The same turns and mirrors carry the whole set onto itself and the rows of a family onto each other. Which other rows belong to the same family as each row named below? List them in the order they appear above.
These 16 rows form 4 families of 4 rows each.
gabi: [ -5  40  -9   5  11   4  23 -32 -25  16   0  -1  35]
sigud: [-22  10 -28   6  14 -30  44 -27 -38   5 -17  -1  -5]
dosug: [ 29 -23  12  -2 -28   6 -39 -16  -8  -5  -2  -5 -29]
Kotam: [ 18 -25   3  -3 -22  24 -22   2 -17 -17  13   5 -46]
Kabot: [-13 -49  -7  -3 -39  -9  -7  -2 -11 -20  28  15 -11]
Tukag: [-14  21 -19  -9  12 -19  45 -29 -36   7 -29  -3   9]
mebe: [-30   8 -27   4  17 -17  45 -24 -29  15 -18   2  11]
Tem: [  0  45  -8  15  16   5  13 -23 -33  27 -10  -5  17]
pabe: [  4 -49   4  11 -28  11   3  -1   8 -14  24  11 -27]
rogin: [  7 -51 -10  -9 -35   6  -9   5 -11 -13  28  15  -2]
tid: [ -5 -46  -4 -12 -39  -2  -7   8 -16 -21  16  23 -21]
Komi: [-32  26   0   9  20 -10  36 -13 -44   6 -16 -14   0]
milef: [  2  41 -13  25  15   4   9 -36 -25  22   5  -4  20]
tobi: [ 38 -38   3 -11 -27   8 -25  -3 -11  -6  -4  -1 -24]
kol: [-27  30 -12  24  12  16  24 -35 -16  15 -15 -15  17]
dasa: [ 28 -30  14  -3 -26  16 -33 -12   4  -2   3   9 -20]

Same family as Tukag: gabi, rogin, tobi
Same family as tid: mebe, Tem, dasa
Same family as Komi: Kotam, pabe, kol

The same turns and mirrors carry the whole set onto itself and the rows of a family onto each other. Which other rows belong to the same family as each row named below? List them in the order they appear above.
These 32 rows form 4 families of 8 rows each.
piz: [-39  35 -14 -23 -49 -22  40  27  28  -8]
reto: [ -5 -15 -11 -27 -47 -53  30   0  19 -17]
Zizek: [-45  -2  16   3  20 -13  -4  36  32  20]
Mitiz: [-35   5  14   3  14 -27   5  33  -4  31]
dof: [  7   1 -21 -24 -35 -15  32  -7  34 -35]
Gifar: [ -3  18 -39  -2 -18  -9  43  -6  27 -28]
lel: [-41   7   6   4   9  -1  11  52  28  20]
motum: [-24   4   3 -11 -43 -61  42  -4   5  -6]
fup: [-51  32 -15 -11 -39 -16  33  41  27   8]
bes: [ -3 -19 -19  -8 -25 -39  44 -23  40 -15]
Gop: [ -5 -10  26   2   7 -32  -1 -24  21 -13]
pugol: [ -8   4 -18 -27 -28 -47  28 -32  38 -15]
Gar: [-25  27   5   0  26   7   3  23  11  12]
teg: [-27 -24  30 -11  -1 -30   2  35  11  25]
dinot: [-44  13  10  -7  21 -11 -13  32  34  17]
Kizeg: [-10 -24   8   1  30 -25   1  -8  38  12]
reti: [ -2 -24 -34 -17  13 -44  11  -7  14  15]
mam: [-27  18  26   5 -31   4  33  36  23 -18]
Vipa: [-16  -3  10 -18  25 -36 -15 -16  34  13]
ton: [-24  22 -32 -28 -29 -13  34  48   8   8]
zosom: [-47  23  -9  -1 -37  -5  43  42  30   4]
puz: [ -7 -11   8 -20  17 -40   1 -26  47   0]
gom: [-11  18  -7 -23  19  12 -14  23  30   3]
kadi: [ -1 -14 -21   2  15 -40 -14 -13  19  -5]
nuri: [ -8   0 -27 -15 -37 -34  53 -13  44 -11]
firan: [ -5 -25  -3 -12  19 -41   6 -19  47   5]
gegem: [-14   7 -18 -23 -43 -44  48 -17  40  -8]
lat: [-27  19  14 -23 -35  -3  51  39  11   0]
kivap: [-30  21 -33 -11 -30 -34   3  50  11   4]
Lalu: [-34  11 -20  -5 -45 -16  54  38  29  -6]
ret: [-47  28  14 -13   4 -11  -3  43  24  20]
sako: [ -5   1  29 -24   7 -17  24 -32  23  -7]

Same family as Zizek: fup, dinot, zosom, puz, nuri, firan, gegem
Same family as pugol: piz, lel, bes, Kizeg, Vipa, Lalu, ret

The same turns and mirrors carry the whole set onto itself and the rows of a family onto each other. Which other rows belong to the same family as each row named below? List them in the order they appear above.
These 40 rows form 5 families of 8 rows each.
Sofip: [ 14 -15  32  -1  21  19   7 -12]
Pevu: [  0  28   7 -31   9  14 -10  45]
guf: [  8  36   3 -25   9  15  -5  43]
tiga: [ 42   0  41   4  10   0 -43 -31]
posib: [ 24  50   9 -30  -7  -6 -55  19]
Vut: [ 23  20  34 -17 -34  23 -54   5]
Neb: [ 23  49  16 -20  -2  -5 -63  23]
vibo: [ 12 -16  36  12  18  25  -1  -6]
Vug: [ 17  16  40 -11 -29  33 -53  12]
Tov: [ 15  11   7  -2  47 -17  -4  12]
padam: [ 29  -2  44   3  10  -2 -50 -32]
Kifup: [ 24  19  40 -14 -29  28 -56  16]
fozud: [ 37   5  40   8  10   0 -46 -33]
Dumoz: [  3  41   9  25  18  -6 -37 -14]
godak: [ 20  15  34 -14 -35  24 -51   0]
bosik: [ 18  18  13  -8  55 -10  -4  11]
lopu: [  3  25  -2 -35  10  11  -5  36]
Tokol: [ 39   5  52   8  10  -1 -50 -21]
Fut: [ 16 -21  31   4  12  13   6  -6]
Miga: [ 26  49  11 -33   1 -10 -55  18]
gagi: [ -6  33   6 -27   9  15 -12  42]
Rezes: [ -3  36  12  17  20 -11 -44 -18]
lokiv: [ 30  -5  34 -45  -1  22 -14  31]
puva: [ -1  29  -6 -30   8  16  -4  32]
nor: [13 13 12 -5 53 -8  0  7]
Pozu: [ 41  -2  35 -39  -1  27 -11  29]
fadat: [ 10  40   4  14  13  -8 -45 -24]
ganer: [ 34  -7  37 -48   1  20 -18  25]
Zeda: [ 13 -14  32  -2  14  25   8 -12]
nadeg: [ 23  48  16 -20   5 -10 -63  23]
nafu: [  8  39  13  23  19  -7 -41 -19]
Finu: [  2  40   0  15  10  -6 -41 -21]
dasom: [ 22  23  40 -20 -28  31 -52  -1]
nage: [ 21  18   7 -11  48 -18  -3  -2]
fel: [ 34  -4  47 -37   9  20 -14  32]
seru: [ 14  16   7  -8  47 -13   0  -5]
baluf: [ 20  55  17 -26   6   1 -61  18]
ganim: [ 27  -6  43 -36   5  22 -11  36]
Vakif: [ 13 -16  38   8  25  20   0  -8]
suv: [ 34   9  49  13   8   3 -51 -26]

Same family as nadeg: tiga, Dumoz, godak, bosik, gagi, ganer, Zeda
Same family as fozud: Sofip, Pevu, Vut, Neb, lokiv, nor, nafu
Same family as Finu: vibo, Vug, Tokol, Miga, puva, nage, fel

